(in the rows, 128 means zero)
Each run below is a few steps of one of 6 hidden systems, one row a step.
Tamuz, seq 1, 9 rows:
[[165 130 115 170  93 103 128  78 120 162 119 127 169 131 132 155  99  92
   55 156 111 131]
 [214 138 129 107 149 117 160 135 139 172 114 139  97 147 166  85 118 136
  118 179 115 127]
 [ 97 102 123 101 184 188 137 159 146 114  95 107 106 164 125 121 128 139
  121 184 169 142]
 [ 75 126 158 135 139 126 138  87 130  63 178  80 121 171 108 111 136 147
  104 133 129 115]
 [126 135 133 143  77  90 179  82  91 129 125 127 176 108 124 142 128 141
   75 129 174  89]
 [218 124 174 159 108 104 141 119 109 149  93 159  90 124 108 111 119 106
  135 148 164 141]
 [122 122 147  66 191 136 138 142 137 134  76 160 106 154  99  93 170 131
  161 134 152 138]
 [ 53  94 180 111 134 137 123 116 165  96 147  89 157 145 112 130 124 121
  173 116 152 154]
 [112 110 123 140  87  88 173  86 109 101 161 125 132  92 137 144 133 171
  155  68 142 102]]
Vumer, seq 2, 9 rows:
[[ 87 131 138 125  89 193 141 105 127 129 219 133 138 104 116 150 144 171
  137 122 125 139]
 [150 160 115 126  65 186 128 111  82 162 186 164 123  92 118 143 130 153
   96 125 136 115]
 [171 167 124  86 108 186  94 148  94 184 131 176 109 120 113 110 124 114
  109 144 135 131]
 [115 154 132  34 138 167  85 170 115 156 118 134 121 143 138  87 108 113
  143 121 148 123]
 [ 79 129 118  62 113 134  75 145  99 111 120  96 126 140 144 108  74 109
  144  74 161 104]
 [126 129  93 116 106  85  76  97  87 107 110 109 118 140 139 122  77  94
  114  60 119  98]
 [172 105  81 129 144  76  95  90 131 154  77 129 131 146 147 132  93  81
  120 103  83 133]
 [157  78  97 124 181 102 131 118 178 143  91 104 110 157 172 124 100 115
  166 136  86 158]
 [100  63  87 139 177 138 158 106 168  93 129  81 103 153 158 144 118 158
  154 135 110 146]]
lod, seq 3:
[[ 92 166 103 127 124 100 104  86 113 114 155 115 169 150 115 128 139 114
   59 111  75 101]
 [169 147 129  99  99  99 127 146 137 200 102 132 189 110 170 122  91  92
  112 147 125 124]
 [187 116 141 120 161 128 127 171 123 126  77 131  53 143 138  91 108 123
  161 145 159 134]
 [ 58  95 105 114 194 155 110 114 137  75 102 109 107 167  91 136 152 131
  131 116 129 140]
 [ 87 112 127 140 107  82 134  77 158 121 162  80 191 139 152 146 103 113
  113 115  95 130]
 [201 120 108 150 100  86 191 117 125 172 101 141 144  95 171 139 114 143
  115 150 139 114]
 [177 120 144 155 163 175 133 136 127 137 100 165  69 145  85 122 155 126
  119 182 138 160]
 [ 54 130 163  83 172 158 129 125 164 104 165 111 145 162 103 108 167 145
  145 143 118 143]
 [ 84 103 142 126  73 121 157 118 135 122 162  83 180  99 162 152  90 141
  145 110 168 118]]
tepo, seq 4:
[[100 113 118  92  80 200 115 123 121 179 152 135 168  97 134 163 100 126
  132 126 163 147]
 [178 151 145 101  84 149 115 107  79 130 178 140  64 132 128  89  99 143
  130 104 144 108]
 [111 148  90  72 134 168  84 120  86 159  86 167 140 135  92 136 136 106
   86 113 146 117]
 [155 127 169  78 112 127  73 102 141 161 156 119 126 163 133  90  81  79
  152 117 107 155]
 [131  99  75  58 130 126 132 114  99 146  81 118 114 136 167 118  81 135
  130  97 170 101]
 [150  88 113 152 128 156  68  81 114 117 118 121  76 161  99 145  88  88
  125 109 117 163]
 [136 120  84  76 160  92 138  55 125 143 119 127 137 173 142 107 128 129
   92 118  89 109]
 [143  68  98 133 118 169 127  91 160 182 119 115 153 129 152 174  82 105
  128 158 126 177]
 [173 104 109 117 137 147 171  76 116 119 162 112  63 162 153 103 109 173
  113 150 129 118]]
paz, seq 5 (9 x 22):
[[102 129 119 148 164 103  74 182 148 101  95 128 115 114 120 136 145 102
  185  78  89 145]
 [ 97 136  93 155 130  73 113 154 155 115 131 112 165  95 161 151 136 122
  157  77  64 123]
 [160 117  78 193 113  97 128 165 144 144 110 124 137  77 174 168 111 124
  143 117  84 136]
 [166 133  73 184 164 134 132 173 145 126 126 137  87 109 155 143 149 150
  132 146  64 136]
 [ 98 144  95 160 157 177 113 198 162 120 153 106 131 119 149 149 141 141
  123 168  78 144]
 [102 156 119 172 104 148 122 190 133  95 188  76 126 108 173 132 103 151
  115 142 109 109]
 [128 161  94 189 103 135 129 176  89  90 124 102 115 106 147 142 111 145
   66 147 144  83]
 [148 185 139 181 135 122  95 181 107 100 110 118 108 142 111 114 128 103
   63 169 114 107]
 [111 187 162 126 150  97 119 208 135 107 108 103 150 141 138  88 138 113
  103 161 127 101]]
Ked, seq 6, 9 rows:
[[123 121 125  69  76 102 125  66 107 164 150 128 170 120 147 123  89 118
  132  79 140 111]
 [196  88 107 101 114 139 140 104 108 176  90 162  90 112 142 131  99 131
  164 111 163 140]
 [150 111 118  77 185 163 104  99 138 143 124 155  71 173 107  98 145 128
  157 125 101 157]
 [ 63 105 100  53 146 164 104  93 152 150 147 111 170 153 137 134 116 120
  137 114 109 147]
 [132  87  88 109  85 146 146  82 120 142 165  98 123 119 181 146  67 153
  136 103 143 122]
 [186 108  69 122 133 166 150  80  93 153 116 166  75 130 124 138 129 158
   98 134 132 124]
 [149 137 126  88 153 181  98  98 140 175 143 143 125 175 109 112 126 103
   91 174  93 160]
 [ 97 128 130  41 121 158 135 127 139 153 155  87 159 154 171 101  85 136
  114 152 152 116]
 [128  84  95 115 110 161 134 104  91 107 113  93  83 144 147 131  67 145
  112 124 195 112]]
lod, seq 7 (9 x 22):
[[107 114 153 146 130  49 154 151 155 120  74 108 182 105 142 137 131 109
  158 115 150 123]
 [160 101 149 210 136  69 155 134 138 101  75 134 110 107 108 149 146 118
  151 123 142 140]
 [119 130 142 181 171  97 152 123 159 112 108 159 144 119  80 150 207 130
  139 135  92 151]
 [106 127 175 165 122 115 152 148 186 142 155 132 183  94 121 152 166 125
  172 143 100 169]
 [139 126 154 181 106 118 182 173 145 115 154 134 120  69 145 143 157 172
  183 127 142 131]
 [113 146 131 204 111 165 138 159 111  94 152 155 108  84  87 164 175 159
  128 127 133 134]
 [ 96 196 158 157 102 134 110 165 124 114 187 143 161  96 101 129 176 133
  113 122  92 120]
 [119 180 149 131  79 124 113 209 117 145 144 138 165  67 144 129 128 124
  148 110 141 110]
 [139 164 140 163 106 121  86 207  91  95 112 136  80  93 120 119 123 118
  154  91 146 108]]
tepo, seq 8, 9 rows:
[[102 156 154 174  79 149  88 113 108  99 190 104 140 134 102 141 108 110
   78 131 116 124]
 [162 185 128 113  95  83 147 133 100 165 117 142 176 113 151 110 125 121
   65 145 129  85]
 [181 131 159 136 129 158 106 183 136 169  83 146 114 123 122 124 107  91
  136 179 157 161]
 [113 133 156  73 180 122 127 145 126  83 109 103  78 184 122  68 131 136
  141 132 156 111]
 [ 51  99 134 128 123 116  98 109 127  93  95  90 171 141 106 157 104  91
  122  99 161 131]
 [177 117 150 167  93  37 142  79 121 121 127 116 130 125 142 122 103 109
  135  92 116 118]
 [170 102  81 152 162 112 163 123 131 157  49 175 123 105 121 159 161 130
  127 138 127 139]
 [132  99 152 135 185 153 137 119 185 124 154 131  94 156 115 118 160 137
  177 155  83 183]
 [ 51 105 100  95 140 143 182 111 146 105 159  96 161 122 153 143 143 184
  139 118 140 112]]
Tamuz, seq 9:
[[ 92  74  73  97 152 110 107  75 149 129 110 104 144 154 147 151  99 111
  149  81  98 143]
 [147  73  79 136 117 113 140  60 150 155 144 106 140 131 170 161  87 127
  134 112  87 149]
 [177  87  59 130 138 162 154  79 135 174 129 142 106 130 156 156 113 150
  114 150 102 149]
 [147 104 100 114 156 205 130  88 144 161 154 137 107 164 123 136 126 138
   97 185 104 162]
 [112 136 129  85 127 193 152  91 131 141 194 109 131 162 136 111 125 159
   85 178 125 125]
 [127 142 143 114  81 183 147 105  88 124 177 109 120 140 129 117  96 154
   72 162 182 101]
 [159 158 154 109  99 144 120 104  64 115 131 140  87 153  94  92 113 128
   75 137 182  94]
 [132 149 174  68 127 115 103 115  94 132  88 135 128 168  98  81 113  91
  102 131 182 110]
 [120 112 178  68 128  85 122 119 123 109 101  96 123 160 135  81  89 105
  157 104 182 114]]
Ked, seq 10 (9 x 22):
[[145 135 128 109  86 141 110  84  91 132 185 161  92 109 110 122 133 148
  159  61 114 123]
 [143 140  99  86 109 170  96 128 107 192 123 191 136  93 107 146 139 117
  141  98 119 143]
 [155 137 132  77 120 168  80 154 136 165 169 132  95 130 156 100  95 119
  178 108  98 149]
 [ 95 127  58  61 144 173  98 154 108 132 122 127 104 123 154 126 113 151
  144  88 126 108]
 [138 113  69 132 113 157  61 107 108 129 143 108  97 142 150 144  71 104
  114  97  90 134]
 [161 150  56  88 131 109 121 108 108 170 125 138 136 134 170 115 110 131
   83 121  84  97]
 [173 108  84 116 147 153 105 145 144 174  90 111 120 148 171 130  73  98
  108 172 114 147]
 [133 120  93  88 181 128 136 124 142 110 124  84  93 185 175  87 102 144
  107 157 105 111]
 [ 93  91  72 127 152 142 128  94 131 117  89  84 149 168 140 155  93 117
   67 157 139 125]]
paz, seq 11:
[[159 149 153 142  98  70 113 138 162 151 171 107 155 116 172 112 101 102
  158 111  63 136]
 [149 107  63 130 141 121 173 169 126 144  78 131 118  86 181 148 122 166
  142 127 149 109]
 [138 101 111 185 167 164  87 133 144  96 130 119  62 151 107 144 127 114
  142 137  87 168]
 [ 70 161 101 121 144 126 144 135 154 123 176 106 183 130 149 132 159 152
   91 145  68 109]
 [150 125 141 176  69 144 131 168 134 145 144  91 146  95 172 152  66 116
  120 160 158 135]
 [167 149 104 152 146 125 155 142  89  85 124 133  53 133 127 103 146 174
   96 136 136  87]
 [ 82 147 135 145 160 166  85 160 137 116  96 122 153 150  83 142 148  92
   78 172 127 144]
 [122 175 194 119  99  78 126 155 141 110 181  89 151 135 153  79 115 120
  138 128 113 108]
 [121 116 110 139 114  99 163 163 100 111  57 116 134 100 145 143 112 139
  122 121 205  91]]
Vumer, seq 12, 9 rows:
[[ 84 112 156 156 121 166 165 150 130 106 109 114 152 114 102 157 142 142
  111 176 202 137]
 [130 181 198 155 102 111 140 129 102  84 177 124 114 137  94  92 153 141
   96 142 143 102]
 [123 152 152 121 103 112 155 122 100 156  85 167 186  98  91 141 161 118
   90 137 178 111]
 [170 156 221 131 105  99 108 163 132 136 126 145 116 122 106  89 129  94
  171 128 149 144]
 [104 134 135  82 143  89 157 147 114 118  83 160 135 100 113 114 172 152
  174  80 167 103]
 [ 94 121 171 154 108 114  75 134 134 106 132 136 133 109  84 146 136  89
  183  70 124 158]
 [138 150 112 124 111  64 146 114 128 139 150 158 152  88 144 128 163 146
  161  65  80 109]
 [150  98 104 170 113 147 107 151 145 165 105 161 133  75 126 181 129 110
  178 106 108 173]
 [142 149 102 126 161 138 124 168 149 125 169 144  85 116 149 109 162 163
  174 111  58 131]]

Name the system that made each run.
seq 13 (2 x 22):
[[159 163 111 126 114 175  87 167  70 122 115 137  73 133 117 108 102 122
   82 140 160 101]
 [109 170 123  66 157 131  79 149 108 137  87 130 143 167 114  95 124  90
   81 136 126 107]]

Vumer
seq 14 (2 x 22):
[[ 93  99  93 134 189 150 181 143 148 107  79 116 127 139 128 145 162 164
  109 174 151 127]
 [109 115 175 191 137 122 153  91 157  82 166 100 135 154  98 135 151 133
  109 165 114 147]]

Tamuz
seq 15:
[[ 93  98  95 124  79 139 106  80  86 122 116 126 147 110 112 171  95 117
  114  74 169 119]
 [196 145 119 131 106  96 105  66  97 164 131 168 116 136 109 117 122  99
   97 106  86 124]]

paz
seq 16, 2 rows:
[[142 119 127 128 109 115 106 139 113 122  94  71 129 155 166 118  48  93
   88 151 166 111]
 [161 120 100 118 165  82 137 111 106  91  87  98  74 176 152  90 102 130
  104 126 132  93]]

Tamuz
seq 17 (2 x 22):
[[ 75  78 102 135 162 117 163  58 141  96 118 128 140 141  97 157 169 153
  134 102 125 137]
 [129  98 137 166  97 113 169  60 156 146 177 140 167 103 123 166 146 141
  148 118  96 158]]

tepo
seq 18:
[[148  73 132 121 154 118 131 104 165 149 107 158 109 118 119 143 145 123
  215  91 107 179]
 [ 88  81  96 103 150 159 140 101 165 150 145 148 144 108 124 163 156 150
  190  96 101 168]]

Tamuz
seq 19 (2 x 22):
[[129 109 108 159 128 148 170 121 123 138  87 111 158 131 131 161 114 129
   58 198 173 125]
 [162 149 191 151 140 125 140 139 131 102 140 100  93 173 118  83 119 120
   97 194 144 128]]

Vumer
seq 20, 2 rows:
[[154 178  78 125  97 156 108 164  74 135 141 133 104 108 157 121 104 143
   75 127 129  83]
 [168 169 108 131 127 146  65 171  95 138  99 126 100 146 133 108  90  87
   77 150 119 115]]

Ked
seq 21 (2 x 22):
[[112 128 128  86 118 100 109  44 134 146 165 126 166 159 121 119 124 108
  114  91  80 131]
 [168  94  87 106  91 133 147  98 130 198 116 139 157  96 173 156  87 127
  139 123 136 142]]

tepo
seq 22:
[[146 147  68 100 144 127 169 128  95 154  82 167 134 110 134 131 158 160
   82 138 144  90]
 [148 116 185 159 136 158  88 135 155 133 125 113 115 165 101 124 103  78
  125 181 128 178]]

Tamuz
seq 23:
[[112  82  97  73 139 166 109 136 162 174 112 118 144 121 166 146  90 115
  183 116 131 166]
 [137  97  95 122 119 148 116 100 108  92 167  99  55 146 153 116  83 155
  151  86 124 118]]

tepo
seq 24, 2 rows:
[[149 149  72 128 164  98 140 156 128 139  72 119 144 141 165 121 125 123
   68 167 106  98]
 [142 119 141 168 166 119 127 157 168 112 108  75 120 167 153 118 100 105
  101 196 111 144]]

Tamuz
seq 25, 2 rows:
[[123 127 124  45 157  75 123  95 135 147 104 146 142 149 131  90 141 117
  167  75 109 119]
 [106  62 123 112 112 136 122 116 158 147 107  95 152 118 159 161  74 106
  180 110 156 165]]

Tamuz
seq 26 (2 x 22):
[[185 154 111 119 135 128  87 176  86 143  67 156  78 124 125 103 110 100
  121 122 147 112]
 [123 150 133  89 175 103  58 155 136 119  95 114 111 175 122  86 116  78
  136 112  92 130]]

Ked
seq 27:
[[167 133 101 131 106 157 176 145 122 187 106 149 160  92 155 150 122 145
   88 183 155 124]
 [162 140 175 132 140 190 125 150 127 122 154 131  65 154 104  96 129 136
  126 183 152 148]]

tepo
seq 28:
[[134 146 161 192  76  70 152  98 113 117 144 143 169  89  99 155 152 124
  114 103 126 116]
 [200 144 155 171 115  92 159 135 134 167 105 187 132  86 109 136 167 122
  146 137 116 145]]

Vumer
seq 29:
[[131 132 137 134  96 154 161 157 145 145 170  78 155 121 187 127  81 146
  102 188 147 122]
 [147 139 115 154 118 159 148 154  79  93 111 115  72 130 126 119 110 156
   79 159 190  91]]

Vumer
seq 30:
[[107 158 110 121 165  90 107 158 136  99 105  75 142 171 157  99 109 105
   77 152 100  97]
 [131 125 141 149 139  79 128 164 153 108  92  60 147 152 173 115  77  97
  108 162 137 118]]

paz
seq 31:
[[ 70 128  80 137 153 110  84 129 152 122 118 110 178 132 134 159 131  95
  110 105  62 136]
 [150 125 100 168 105  91 134 146 159 141 152  83 153 111 201 143  82 120
  129 134  76 129]]

Vumer
